In the data rows, 128 means zero.
Some points, one per row:
[172 139 146 153 145 134 130  95 109 184  81 145 125  80 103 142]
[156 110 130 108 171 123 123 115 159  85  91  86 150 151 119 126]
[125 112 134 148 134 108 101 136 121  90 132 111 121 115 141 135]
[137 119 152 159 133 139 111 139 152 129 157 156 132 109  73 127]
[ 79  90 100  80 100 142  80 199 182  26 222 169  76 148 102  95]
[101 183 115 121  76 134 109 174 162 144 196 183  89 139  87 113]
[ 78 116  67  90  70 125  79 195 131  41 220 133  35  61 140 108]
[175  56 138 122 184 151 120 127 134 110  69  88 158 140 124 154]
[114  55  83 103 170 165  71 110 173  74 148 106 104  85 128 109]
[164 147 158 143 158 121 151  86  92 150 118  86 184 162 149 182]
[159 163 141 164 162 126 162  99 135 161 105 106 168 146 120 115]
[126 169 153 151  62 109 157 151  75 181 114 133 159 101 138 159]
[139  89 120 110 163 156  78 135 134  83 167  99  94 119 123 130]
[ 90 207 148 145  23  94 169 182  96 176 148 181 103  81  93 146]
[109 204 154 152  88  86 173 140  98 163 142 148 133 146 136 135]
[101  85 125 117 119 136 105 153 182  53 155 142  82 107 106 117]
[116 103 126 127 104 120 120 139  84 146 123  91 137 118 115 163]
[109 103 106 102  98 154  83 165 171  87 171 160  56 107  96 111]
[136  79 115 114 167 156 121 128 173  85 122 119 136 195 126  99]
12 more points follow, each with its number after it:
[ 79  60  72  79 169 154  87 156 204  60 128  98  87 114 129 123] 0
[135 155 124 127 126 125 144  95  92 178 104 122 145 146 137 140] 1
[123 123 125 141 110 125 155 136 155 125 113 154 113 121 140  96] 2
[181 172 202 174 121 121 113 112 106 207  79 142 160  78 151 132] 3
[196 102 188 180 170 129 148  88  90 149  74 115 174 167 156 145] 4
[151 131 151 149  74 111 107 147  83 122 186 146 110 104 128 138] 5
[107 150 122 132 143 128 136 128 106 113 157 103 109 134 134 145] 6
[134 210 133 115  93  91 159 120 102 168 112 141 141 125 119 163] 7
[119 100 128 131 149 143 138 138 154  83 152 123 118 136 127 120] 8
[123  74 138 121 140 149 107 126 163  55 151 146 134 167 118 112] 9
[156  41 110 116 184 145 111  88 182  71  51 138 100 126 142  93] 10
[129 169 123 114 133 131 162 111  95 183 106 103 150 139 149 148] 11
Which of these numbered points is nearest to each point below, ignoring the 2 directions in which the first points spread most? Its number follows each.
[165 116 126 109 151 132 110 119 148  89 121 128 154 144 131 114] > 7
[ 34  81  54  79 124 132  81 186 216  65 154 135  56 104 108  99] > 0
[133 107 120 121 117 116  94 132 114  93 145  97 120 119 145 122] > 5
[ 96  97 129 143 183 148 110 167 175  49 167 116 111 128 109 100] > 8
[188 179 164 141  70  93 161 100  48 182 119 131 186 183 174 139] > 5
[125 222 127  97  71  75 143 128  64 181 160 158 152 119 131 134] > 7
Now 12 new points, numbered from 0 again:
[106 112  94 141 114 152 127 132 138 110 153 164 101 129 131  98] 0
[ 77 153  96 124 128 107 138 103  58 189 131 117 113  71 118 156] 1
[153 147 202 205  99 121 160 145  84 185 120 148 183 135 119 139] 2
[ 59 157  84 105  79 106  97 152 102 151 176 128  55  42 115 153] 3
[168  89 128  89 205 137 109  94 184  79  64  84 179 201 119 163] 4
[213 120 165 173 174 128 136 102  74 113 107  80 165 138 166 153] 5
[228 160 192 166 141  95 171  68  70 191  13 101 216 124 142 209] 6
[176 146 152 141 146 135 160 109 148 148  90 121 171 210 136 133] 7
[168 138 143 144 146 128 131 111 115 177  89 153 122  82  97 129] 8
[174 166 158 174 122 104 155 109  52 154 110 110 147 103 160 158] 9
[142 108 153 148 143 140 131 129 115 124 110 131 136 131  92 141] 10
[171  99 153 148 193 144 148 101 135 109  73 113 178 180 145 134] 11
The same question for these:
[ 91 121 136 154  84 126 106 202 154  95 207 169  95 121  99  95] > 2
[115 110 122 136 141 157 120 122 134 133 129 155 131 147 124 103] > 0
[114 200 131 131  76  95 165 122 105 170 156 163 110 157 123 120] > 7
[ 87  69  83  75  94 138  50 146 160  60 187 149  79  51 174  88] > 9
[ 55 103 102 110  93 144 126 151 158 125 173 169  69 128 109  92] > 0
[157  49 168 120 218 171 103 103 142  72  99  82 143 147 122 122] > 10
